One turn moves every row onto another: examples first, then more rows asked
K_616: [ 1.58  0.49 -4.45 -0.37 -0.91 -3.65  0.82  1.92  0.94 -1.76  2.51  1.39
 -0.75  1.03 -1.06 -0.50  0.73  1.95 -2.60]
K_645: [-1.05  0.67 -5.25  0.28 -1.39 -1.16  0.65  1.12  2.74 -1.74  0.60  0.68
  1.94  1.42 -3.67  1.93  0.13  0.94 -0.77]
K_111: [ 2.77  0.01 -2.66  1.64 -1.86 -2.36  0.64  0.70  2.50 -0.50  3.32 -0.92
  2.43 -1.94 -1.53  3.69  1.22  0.23  0.68]
K_455: [ 1.38  1.94 -1.36  1.39 -2.29 -2.68  0.73 -0.42  1.28 -1.74  2.62 -2.67
  1.88 -0.77 -1.94  2.59  1.26  1.99 -0.20]
K_279: [ 0.21  0.14 -3.84  0.05 -1.82 -1.92  1.11  3.04  0.77 -1.18  2.19  0.69
  0.64  0.53 -3.42  1.65  1.21  4.28  0.53]
K_694: [ 2.10  0.77 -2.15  1.97 -0.11 -2.91 -0.54  0.39  2.70 -2.52  2.53 -0.64
  2.54 -1.87 -2.45  2.74 -0.71  1.85 -1.37]
K_533: [ 0.97 -1.41 -2.20 -0.68 -1.01 -2.68  0.75 -0.12  3.69 -0.16  1.07  0.03
 -0.58 -2.46 -4.81  0.41  0.65  1.89 -0.83]
K_221: [ 2.51 -0.12 -2.29  0.85 -0.19 -1.51 -1.44  4.04  2.45 -1.89  1.39  1.28
  2.23 -0.93 -0.97  1.45 -0.36  1.41 -2.05]
K_981: [ 1.24 -0.28 -1.58 -2.09 -2.16 -0.29 -0.91  3.25  2.26  1.23  1.05 -1.15
  2.50 -0.53 -3.48  1.04  1.12  0.58 -0.81]
K_513: [ 2.43 -1.85 -2.96  0.46  0.35 -1.38 -0.36  1.49  2.19  0.13 -0.45  0.23
 -0.29 -2.62 -1.69  0.00  2.72  2.70 -1.39]
K_886: [ 1.69 -0.04 -3.56 -1.61 -1.81 -0.19 -1.56  0.80  4.53  1.62  2.57 -0.78
 -0.96  0.67 -0.77  1.41 -0.89  2.33 -2.37]
K_398: [ 2.01 -2.41 -3.03 -1.38 -0.69 -1.83  0.75  0.69  0.33  1.52  1.61 -0.38
  2.35  0.55 -3.08  2.13 -0.97 -0.80 -0.73]
K_887: [ 1.60 -0.84 -3.63 -0.51 -2.99 -0.15  0.51  3.43  0.25  1.02  1.87 -1.32
  0.97  0.62 -0.31  0.01 -0.81 -0.41 -1.31]
K_852: [ 0.92 -0.32 -2.67 -0.49 -1.01 -1.90  0.75 -1.40  1.78 -0.23 -1.66 -2.60
  0.11 -0.71 -3.20  0.44  0.28  1.27 -1.75]
K_9: [ 0.08  0.16 -3.93 -1.14 -0.91 -0.01 -0.80 -0.24  4.00  0.49  1.88 -0.30
 -0.70  1.95 -0.14  0.38  0.59  2.51 -2.53]
K_806: [ 0.60 -0.48 -1.08  0.96  0.07 -2.17  0.91  0.60  0.88 -2.14  1.73 -0.93
  2.09 -1.57  0.05  3.16  0.93  1.66 -0.19]
K_621: [ 3.17  0.52 -3.88  1.11 -2.13 -1.61 -1.12  3.43  0.07 -0.07  2.77  0.55
 -0.30 -1.02 -1.75  2.52 -0.48  3.75 -1.31]
K_924: [ 2.08  0.91 -2.95  2.25 -3.15 -0.88 -0.93  1.28  2.80 -0.34  4.34  0.33
  2.31 -0.09 -2.90  0.90 -0.10 -0.71 -1.44]
K_331: [ 2.94 -1.09 -2.48  0.66  1.02 -2.01 -0.67  1.63  1.92  0.20 -0.13  0.67
 -0.75 -2.20 -1.90  1.78  1.75  3.26 -0.71]
K_6: [-0.76  1.83 -3.39 -1.49 -2.27 -1.44 -0.68  1.80  2.26 -2.15  2.52  0.44
  0.29  0.08 -2.53 -1.15  0.04  1.59 -2.75]
K_673: [ 1.25  0.99 -2.51  1.65 -1.05  0.03 -1.06  0.54  1.59 -1.69  1.70 -1.85
  4.04 -1.85 -1.37  2.35  1.03  1.52 -0.21]
K_845: [ 1.54  0.65 -2.73 -1.31 -2.38 -1.32  0.26  0.08 -0.88 -0.90  2.27  0.15
  0.63 -0.19  0.70  2.81  1.65  0.52  0.15]
K_276: [ 2.03 -1.00 -3.20 -1.80 -1.57 -0.46 -0.30  1.37  2.38  1.86  2.18 -1.55
 -0.92  1.47 -0.47  1.27 -0.89  3.59 -1.13]
K_957: [ 0.64 -0.62 -1.19  0.32 -0.38 -2.72  0.64  0.54  3.30 -0.27  1.10 -0.24
 -0.58 -1.23 -5.21  0.97  0.35  2.89 -0.21]
K_688: [ 2.32  2.50 -2.55 -2.31 -2.12 -1.85 -2.00  1.04  1.55 -0.19  1.42 -0.45
  0.60 -0.51 -2.83  1.04  2.99  2.09 -2.25]
K_116: [ 0.88  1.44 -3.01  0.10 -0.83 -0.99 -0.26  0.89 -0.04 -2.56 -0.33 -1.43
  3.02  1.56 -1.25  0.66  0.13  1.72 -1.56]
K_896: [ 2.91 -1.41 -3.44  0.50 -1.93 -0.88 -0.16 -1.54  0.15  1.71  1.67 -0.79
 -0.92 -2.57 -1.69  0.71  2.00  1.53 -0.67]
K_422: [ 1.66  2.04 -4.86 -2.45 -3.65 -0.79 -0.73  1.64  1.87 -0.20  1.54 -1.44
  0.92  0.25 -2.33  0.55 -0.79 -0.17 -1.67]
K_505: [ 1.89 -1.82 -4.93 -0.31 -1.00 -1.42  0.28  1.82 -0.31 -0.22  3.71  1.60
  0.58 -0.23 -0.95  0.19 -1.54  0.83 -1.37]
K_573: [ 1.87 -1.66 -2.38  1.37  0.53 -2.82  0.58  0.18 -0.25  0.20  1.86  0.36
  1.16  1.60 -1.32  0.59  0.36  0.28 -3.55]
K_605: [ 1.83 -0.04 -2.45  3.23 -1.73  0.21 -0.97 -0.57  2.39  1.83  0.58 -1.97
  0.52 -0.66 -2.51  0.89  0.90 -0.24 -1.81]
K_911: [ 1.31  0.89 -2.19  0.37 -0.67 -2.25 -1.85 -0.84  0.69 -0.74  3.92  1.38
  0.13 -0.53 -2.58  0.05  1.53  1.79 -3.93]
K_415: [ 0.47  0.71 -2.76  0.34 -0.59 -1.13  0.16 -1.99  1.88 -0.17 -1.06 -2.37
  0.62  0.20 -4.31  1.01  0.12  1.34 -0.86]
K_550: [ 0.84  0.76 -2.92  1.08 -2.60 -0.03 -1.47  1.21 -0.38  0.06  1.99 -0.32
 -0.56 -1.03  0.41  3.03 -1.40  0.99 -2.69]
K_552: [ 1.13 -0.71 -4.77 -0.51 -1.02 -1.20  0.47 -0.57  3.61  0.89  3.15  0.02
 -0.42  2.75 -1.76  0.31  0.34  3.18 -1.47]
K_819: [ 1.99 -0.93 -2.60  2.45 -1.90 -0.11 -0.71 -0.56  2.29  1.48  0.77 -2.05
  0.55 -1.68 -3.16 -0.65  0.00  0.28 -2.68]
K_859: [-0.50  1.20 -3.59  1.32 -3.16 -1.19  0.41  0.39  2.54 -0.23  1.47 -0.50
  0.20  0.99 -1.35  2.92 -0.61 -1.42 -2.40]
K_425: [ 1.52  0.58 -1.61 -1.05 -2.82 -3.71  1.03  0.52  1.24 -1.37  4.11  0.11
  0.48  0.12 -3.53  2.05 -0.99  1.55  0.15]
K_270: [ 1.73 -1.66 -4.33 -0.45 -0.25 -0.32 -0.24  1.21  2.95  1.25  2.43 -0.46
  0.44  2.07 -1.56  0.14 -1.04  4.21 -1.49]
K_903: [ 2.22 -1.06 -2.41  1.09 -1.23 -0.21 -0.90 -0.98  0.35  1.82  2.10 -0.01
 -1.12 -2.48 -1.09  2.13  1.63  1.14 -0.15]

K_886 goes to K_9
K_845 goes to K_924
And these:
K_887 goes to K_422
K_852 goes to K_533
K_605 goes to K_415
K_279 goes to K_621
K_673 goes to K_455
K_573 goes to K_398

One turn moves every row onto another: examples first, then more rows asked
K_10: [ 0.56  0.34  2.21  0.29  0.67 -2.16 -0.14  2.20 -0.78 -2.08  2.88  0.18
 -0.22  0.77 -0.87 -0.64 -0.27]
K_630: [-0.76  2.79  1.55 -1.39 -1.25  0.13 -0.31  1.56  0.44 -0.66 -0.22 -0.34
 -0.31  1.35 -0.76 -2.13 -1.44]
K_87: [ 0.75 -2.18 -1.97 -0.20 -1.32 -2.73 -0.13 -1.08 -0.17 -0.06 -0.33  1.83
  1.49  0.24 -1.29 -0.94  0.39]
K_404: [-0.05  2.12 -0.52 -1.54 -0.96  1.61 -0.92  0.46  0.91 -0.58 -2.48  0.07
  0.37  1.65  0.04 -0.57 -0.99]
K_666: [ 1.04 -1.25 -0.51  1.17  0.91 -0.32 -2.04  0.10  0.40 -0.13  2.69 -3.04
 -1.03  0.40 -1.03  0.89 -0.40]
K_917: [ 1.09 -0.79 -1.10  0.45 -0.15  0.27 -1.42  3.11 -0.10 -1.05  2.59 -2.30
 -0.97 -0.42 -1.28  0.37  1.23]
K_804: [-0.58 -2.07 -1.02 -0.08  1.45  0.38 -0.80 -0.11  0.15 -0.74  2.97 -1.41
  0.84 -1.48  0.28  1.08  0.98]
K_395: [-0.53  2.94 -0.18 -1.51 -0.49  0.52 -0.45  0.17  0.38 -0.39 -2.50  0.44
 -0.32  1.82  0.08 -0.20 -0.74]
K_798: [-0.43  3.09  1.34 -0.65 -0.15  0.28 -0.50  1.03  0.53 -0.52 -0.51 -1.04
 -0.89  1.89  0.06 -1.40 -1.79]
K_514: [-0.69 -0.56 -0.28  0.47 -0.30 -3.22 -0.66  0.12 -0.65 -2.67  3.18 -0.83
 -1.13  0.50 -1.72 -0.26 -0.15]
K_478: [-0.96  3.07  0.50 -1.20 -0.90 -0.68  0.11  0.55  0.13 -1.20 -1.32  0.53
 -0.60  2.16 -0.12 -1.48 -1.28]
K_267: [-0.14 -1.63 -0.10 -0.51  1.19 -0.27 -2.12  1.74 -0.04 -0.95  2.50 -2.42
 -1.19 -1.32 -0.54  0.57 -0.48]
K_940: [ 1.17 -0.94 -2.15  0.99 -0.18  0.22  0.61 -1.67  0.30  2.01 -0.52 -0.75
  0.67  0.17  0.96  1.07  0.73]
K_214: [-0.50  3.38  1.64 -0.86 -0.34  0.09 -0.36  1.08  0.38  0.32 -0.67 -0.71
 -0.66  1.54 -0.39 -1.30 -1.35]
K_818: [-1.59  0.05  0.36 -1.16 -0.12 -3.21  0.84  1.01 -1.56 -0.69  2.60 -0.79
  0.92 -1.09 -0.72 -1.47 -0.42]
K_504: [ 1.65 -1.02 -2.71  1.13 -2.02 -1.91  0.08  0.60 -0.05 -1.37  0.26  1.15
  1.25  0.87 -1.63 -0.58  1.56]
K_95: [ 0.15 -2.50 -2.19  0.24  0.60 -0.04 -0.26 -1.51  0.41 -0.04  1.44  0.13
  2.14 -0.77  0.27  0.79  1.37]
K_730: [-0.48  2.41 -0.45 -1.86 -0.80  0.59 -0.07  0.35  0.31  0.18 -2.33  0.64
 -0.53  2.28  0.07 -0.86 -0.59]
K_809: [ 1.84 -0.63  0.97 -0.17  2.00  1.21 -1.63  2.21 -0.07  0.02  1.56 -1.48
 -0.40  0.58  0.04  1.37  0.19]
K_168: [-0.77 -0.32 -0.44 -0.84  1.76 -0.19 -1.07  1.28 -0.65 -0.66  2.05 -3.19
  0.36 -1.60  0.56  0.84 -0.81]
K_129: [-1.32 -1.66  0.00 -0.22  0.47 -1.47  0.26  0.15 -0.43 -0.90  3.99 -0.50
  0.84 -1.39 -0.54 -0.52  1.10]
K_619: [-0.49  3.36  0.85 -0.66 -0.83 -0.62 -0.04  0.16  0.38 -0.62 -1.55  0.47
  0.01  1.94 -0.29 -1.25 -1.37]
K_732: [ 1.44 -2.31 -2.56 -0.42 -0.20  0.10 -1.27 -0.90  0.11  1.84  0.20 -0.70
 -0.19  0.98 -1.30  1.02  1.27]
K_527: [-0.30  2.51  0.32 -1.15 -1.72 -0.05 -0.06  0.33  0.65 -0.76 -1.75  0.85
  0.72  1.90 -0.60 -1.95 -1.21]
K_664: [ 1.91 -1.43 -3.39  0.54 -0.58  0.71 -1.38  1.32  0.28 -0.88 -0.04 -0.69
  0.32  0.32 -0.77  1.37  1.78]
K_394: [-0.75 -0.41 -1.24 -0.41 -1.65 -2.47  2.28 -0.93 -1.08  1.11  0.59  1.37
  0.06  0.11 -0.25 -0.68  1.62]
K_449: [-0.66 -1.24  0.52 -0.44 -0.82 -3.40 -0.17  1.14 -0.79 -1.11  2.86  0.10
 -0.29 -0.71 -1.82 -1.82 -0.22]
K_684: [ 1.31 -2.57 -2.63 -0.28  0.60  0.42 -2.08 -0.48  0.55  0.08 -0.66 -0.69
  0.62 -0.35 -0.06  1.38  0.17]
K_908: [-0.55  2.41  0.68 -1.79 -0.43  1.87 -1.18  1.62  0.71 -0.52 -0.95 -1.24
 -0.66  1.08 -0.11 -0.72 -1.23]
K_641: [-0.09 -0.90 -1.87 -0.86 -0.84 -2.71  1.14 -1.08 -0.95  0.74 -0.23  0.99
  2.72 -0.14 -0.47 -1.02  0.21]
K_817: [-2.00  0.58  0.20 -0.02 -0.26 -2.45  1.30  0.66 -1.21 -1.64  2.80 -0.87
 -1.45 -0.83  0.22 -0.05  0.46]
K_765: [ 0.87 -0.42 -0.14 -0.54 -0.62 -2.69  0.78  0.38 -0.91 -1.57  0.03  3.10
  1.16  1.65 -0.91 -0.42  0.97]
K_124: [-0.09  0.01 -0.61  1.33  1.23  0.31 -0.39 -0.06  0.15 -0.64  1.70 -2.97
 -0.91 -0.81  1.41  1.74 -0.34]
K_770: [-0.57  2.93  0.61 -1.74 -0.06  1.27 -0.77  1.09  0.36  0.54 -1.55 -0.67
 -1.01  1.44 -0.02 -0.26 -0.72]
K_305: [-0.29 -1.58 -2.36 -1.01 -1.45 -2.79  0.10 -0.96 -0.96 -0.69  0.77  1.47
 -0.36  1.06 -1.92 -0.04  1.54]
K_739: [-0.56 -2.12 -1.13  0.11 -0.36 -1.92  0.82 -1.23 -0.25 -0.16  2.45  1.09
  2.13 -0.72 -0.59 -0.77  1.43]
K_791: [ 0.71 -1.30 -2.65 -0.58  1.02  0.31 -0.76 -0.83 -0.12  0.79 -0.78 -1.41
  2.19 -0.58  0.81  1.27 -0.22]
K_468: [ 2.14 -1.45 -1.48 -0.99  0.67  0.71 -0.73  0.37 -0.18  0.47 -1.28  1.43
  0.95  1.49 -0.02  1.58  1.40]
K_209: [ 0.04  2.49  0.34 -1.28 -0.07  1.47 -0.73  0.96  0.69  0.84 -1.56 -0.94
 -0.83  1.96  0.18 -0.75 -1.14]
K_47: [ 0.76 -0.33 -0.46  1.06 -1.60 -2.35  0.03  2.35 -0.45 -1.45  2.90 -0.36
 -0.01  0.22 -2.19 -1.44  1.08]

K_124 goes to K_940
K_732 goes to K_305
And these:
K_917 goes to K_664
K_684 goes to K_87
K_95 goes to K_739
K_527 goes to K_630
K_10 goes to K_809
K_168 goes to K_791
K_770 goes to K_395
K_798 goes to K_209

One turn moves every row onto another: examples first, then more rows asked
K_623: [-0.67 -0.29 -2.37 -4.80 -1.41  1.91 -0.44 -0.46  1.47 -1.81  2.20  1.11]
K_64: [-2.55 -2.28 -0.22 -0.78  0.53  0.51  2.67 -1.96  1.41  1.16 -0.37  0.16]
K_686: [-0.86  1.09 -1.98 -2.85 -0.95  1.30  0.72 -3.20  1.61 -1.09  0.12  2.29]
K_919: [-1.18 -1.57 -0.77 -3.75 -0.77  1.30  1.15 -2.16  0.76 -2.68  4.17  0.71]
K_57: [-2.08 -0.67 -2.96 -1.75 -0.85  0.22  2.64  2.01 -0.78 -0.50  1.67  0.07]
K_948: [-1.91 -0.89  0.60 -1.20  1.93  1.44  0.84 -2.32  2.30 -0.96  2.50  1.40]
K_160: [-1.58 -3.30 -0.95 -2.45 -1.16  1.99  1.71 -3.22  1.33  0.28  1.32  2.00]
K_952: [-1.87 -2.27 -0.57 -2.57 -0.31  1.47  1.37 -1.01  1.93 -2.74  4.14  1.89]
K_991: [-3.27 -1.24 -2.42 -2.63  0.47  3.48  3.40 -1.74  1.40  1.03  1.33 -0.29]
K_945: [-2.39  1.38 -1.27 -1.35 -0.93  1.44 -0.51 -0.80  2.22  1.09  1.97  2.13]
K_831: [-3.32 -1.49 -0.46 -1.29  1.72  1.51  2.30  0.74  2.76 -0.89  3.03  0.51]
K_407: [-2.64  1.41 -1.30 -1.81 -1.55  0.48  1.49 -2.85  0.38 -2.46  1.75 -1.11]
K_677: [-1.62  1.80 -0.89 -1.96  0.18  2.11  2.11  1.69  1.00 -1.13  2.03 -0.70]
K_715: [-2.14 -2.42 -0.91 -1.68 -1.78  0.39  1.12  1.00  2.01 -2.26  3.52  0.97]
K_532: [-0.86 -0.61 -3.07 -2.24 -2.27  2.64  2.71 -2.11 -0.30  0.39  0.61  0.13]
K_194: [-1.24  0.06 -2.02 -4.79 -2.34  0.27  2.04 -0.34 -0.09  0.32  0.49 -0.62]
K_211: [-1.00 -2.09 -1.94 -3.51 -0.62  2.26  0.87 -3.50  1.95 -0.96  1.49  2.25]
K_951: [-0.53  0.91 -1.16 -2.39 -1.48 -0.51  1.56  0.61  1.60 -1.18  4.12  0.03]
K_743: [-2.31 -0.60 -0.97 -2.56 -0.32  0.82  1.54  1.24  1.29 -0.77 -1.89  0.72]
K_875: [-1.32  0.15 -2.43 -3.05  0.39 -0.98  2.39  0.42  3.28 -0.62  1.36 -1.40]
K_807: [-1.36  1.22 -3.08 -1.82  0.97 -0.82  2.67 -0.47  0.87 -0.07  0.60 -1.15]
K_774: [-1.89 -0.92 -1.33 -0.23 -0.63  0.18  2.32 -0.12  1.60  2.12  0.19 -0.89]
K_285: [-2.67 -2.39 -0.25 -1.43  1.78  0.55  0.82 -3.22  1.40 -1.22  1.90  0.87]
K_866: [-3.17  0.18  0.52 -1.48  1.38  0.09  2.26 -0.55  0.44  1.05  0.20  0.96]
K_544: [-2.53 -1.30 -1.66 -1.49 -1.35  1.70  1.66  0.77  1.08 -0.72  3.87  2.99]
K_657: [-1.75 -1.53 -4.05 -2.27 -0.56  2.03  1.31  1.08  0.14 -0.21  1.32 -1.26]
K_700: [-3.60 -1.31 -0.97 -2.66  2.28 -0.17  0.60 -2.26  0.56 -0.41  1.08 -0.57]
K_571: [-1.47  0.42 -0.28 -2.19  1.09  1.32  1.38  1.12  2.21 -1.36  4.03  0.53]
K_488: [-2.18 -2.65 -1.60 -1.80 -0.73  0.26  1.68 -3.25  1.35 -0.37 -0.81 -0.62]
K_572: [-0.78  0.74 -2.46 -2.27 -1.29  0.41  2.45  0.89  1.38  0.11 -0.80  1.62]
K_212: [-0.95 -0.51 -2.88 -3.27 -0.98  3.31  1.84 -2.40  2.93 -0.77  0.19  1.45]
K_360: [-4.57 -1.40 -1.54 -2.61 -1.92  1.01  3.63 -1.06  0.82  0.78  2.65  1.04]
K_876: [-3.46 -1.20 -1.51 -1.37  0.87 -0.98  2.77 -2.93  0.31 -0.83  2.47 -0.41]
K_412: [-2.95 -0.19  0.31 -2.94  0.43  0.33 -1.17  0.57  0.64 -0.02  1.58  0.98]
K_720: [-0.18 -1.04 -2.54 -4.48 -2.51  1.73  0.98 -1.87 -0.03 -1.07  1.27  0.11]
K_48: [-0.68 -0.71 -1.29 -1.97 -3.09  0.17  1.87 -1.52  2.76 -2.23  1.74 -0.96]

K_285 goes to K_952
K_160 goes to K_948
K_774 goes to K_677
And these:
K_571 goes to K_720
K_360 goes to K_945
K_831 goes to K_623
K_212 goes to K_700
K_807 goes to K_57
K_866 goes to K_951
K_876 goes to K_544
K_875 goes to K_657
K_48 goes to K_991

